Each path is a new rotation, seen through one point. The rows after it are directions, each followed by how far the rotation turns it, in deg/step (0 if it stays put).
Each turn is a multiple of 5 degrees from 10 to 175, or 0.
Each row of a path follows its step; steps can be skipped.
path 1
step 0: -106 -148 -8 -222 -5 -39 -132 -57 -114 -138 76 35 164 -152 -188 143 215 166 160 -131 124 120 212 41 61 -27 -215 -228 136 -24 -145 -32 61 -204 -122 -494 -40 -55 -12 133 60 38 -157 154 148 12 -14 -200 -105 206 17 -96
step 1: 112 32 28 -38 -115 -148 179 -215 34 -205 217 254 -49 148 48 -59 274 147 5 43 272 6 200 239 -125 -116 198 123 8 -61 44 -298 -12 21 56 -21 -236 97 -182 264 -20 203 -48 -16 -183 -113 13 -4 -161 217 162 79
step 2: -123 128 0 117 -117 -83 -150 -25 34 -289 -99 -124 124 -133 -305 -144 319 -161 193 -134 116 61 151 -85 -288 136 249 53 126 -45 -274 139 53 -31 -5 -60 -130 -94 -1 80 -31 290 -54 133 149 -198 128 22 14 -100 96 -66
step 3: 47 -88 -95 173 -9 44 -175 -119 192 20 240 34 328 177 -198 21 206 161 -235 -119 158 56 -64 1 -101 -23 89 -156 34 129 -44 121 -19 129 126 -71 -253 81 -159 270 49 -78 89 -16 -182 -254 -137 -100 302 80 -68 153
step 5: 174 -135 -88 59 -272 58 -304 228 57 -47 151 131 147 -117 139 -63 117 190 128 -100 34 120 -76 -82 -126 -134 108 83 -168 -198 4 -54 -277 24 -75 -279 22 112 -39 217 -83 183 29 -223 101 -151 -311 -103 -14 152 -81 -111
step 8: -101 7 114 -117 -119 -92 -248 -1 14 -135 14 47 145 -138 -131 205 118 294 -86 -101 111 -51 152 -29 -25 87 -52 99 113 -407 -207 369 195 -196 13 24 -121 -32 4 216 -159 -84 -133 135 -139 -88 61 91 151 -20 -136 -150
step 9: 108 17 75 -144 151 -132 -127 -127 -34 -188 83 -1 305 -6 36 155 290 -38 23 -4 98 160 -87 114 115 -157 -280 22 -33 -16 47 -50 -198 -73 60 -68 -26 173 -127 296 136 349 53 -9 -346 27 -71 180 192 45 114 110
step 11: -69 124 4 21 -234 72 98 107 16 -7 19 -88 26 111 -147 122 175 -11 -267 -123 -41 165 -9 -142 -104 -3 173 -156 -256 -212 -123 104 -264 -73 1 -267 -190 98 -47 314 320 313 70 -43 -96 -4 -19 -176 40 -53 -102 107
step 12: 223 143 197 -57 -35 -53 -176 -33 136 -280 196 264 -190 91 -138 220 -23 16 -153 -35 20 188 167 186 53 18 -115 -98 151 132 -128 201 118 -78 97 -143 -77 -9 -62 -53 39 239 160 11 207 -277 107 -162 84 -18 -245 111
44 2 50 -46 -67 30 3 -54 -49 54 -49 12 42 89 19 -5 10 -3 -15 -20 51 -17 50 36 7 49 -9 -7 8 57 82 -62 -38 -19 18 69 21 -20 -33 -27 -35 -18 19 65 -23 -15 8 -50 -67 24 15 -8 -> 120
-9 -5 76 -80 65 -33 -12 5 -23 29 8 12 -31 -28 -65 15 -27 2 -12 -10 26 -33 -6 -46 -41 54 26 8 126 12 -18 35 34 -27 11 -31 44 6 36 -56 -70 39 -27 -1 27 -6 74 -30 -3 -10 -29 -61 -> 175
-3 -6 -41 -60 91 89 -67 11 8 -35 5 7 8 49 21 11 0 24 48 -74 42 -74 -82 -12 -2 -16 -13 -33 -16 18 20 31 -15 -53 -56 47 56 -41 10 24 -12 18 -37 -28 -45 46 -53 -7 26 12 13 13 -> 70
-12 -70 -16 -40 31 -53 -10 104 -64 23 -4 58 51 39 -47 -78 6 10 -2 34 31 -34 -31 14 54 -62 -24 7 -18 -8 -23 -37 -59 -34 -1 -17 -59 44 -10 -68 44 6 -1 35 12 16 -31 12 -14 -42 -40 -40 -> 70
64 -40 -16 -74 -44 -90 -14 4 -14 -25 -21 16 43 15 93 54 8 5 33 32 -19 -19 -24 -32 -2 27 -5 14 5 -56 36 -8 14 57 -40 -65 9 -53 57 -3 -37 -77 -14 23 -20 52 18 15 23 -77 7 30 -> 40
6 9 -20 34 16 29 -47 -51 -3 46 -24 -20 82 9 28 26 -61 -42 -18 16 15 27 -47 -19 -15 -60 25 3 14 -43 42 29 34 18 -12 -29 -9 1 -81 -75 47 29 -48 10 -66 -78 40 20 32 -31 61 -72 -> 60
89 44 13 -1 67 38 -62 70 32 14 -9 -58 12 -49 -5 9 -10 37 -85 -44 -1 -44 85 -30 34 -55 -34 -20 35 26 5 -16 34 35 -10 8 -58 -20 20 42 3 -30 52 41 -7 -17 -1 15 -37 -68 18 -4 -> 80
2 -10 29 -13 0 -1 23 -11 68 -82 10 23 -41 7 -20 34 25 7 -18 -1 -31 -7 -64 45 -31 13 -25 -80 12 2 22 -42 19 2 38 5 -35 -36 11 -16 134 -1 -63 17 19 23 34 -74 -76 -50 32 -37 -> 25
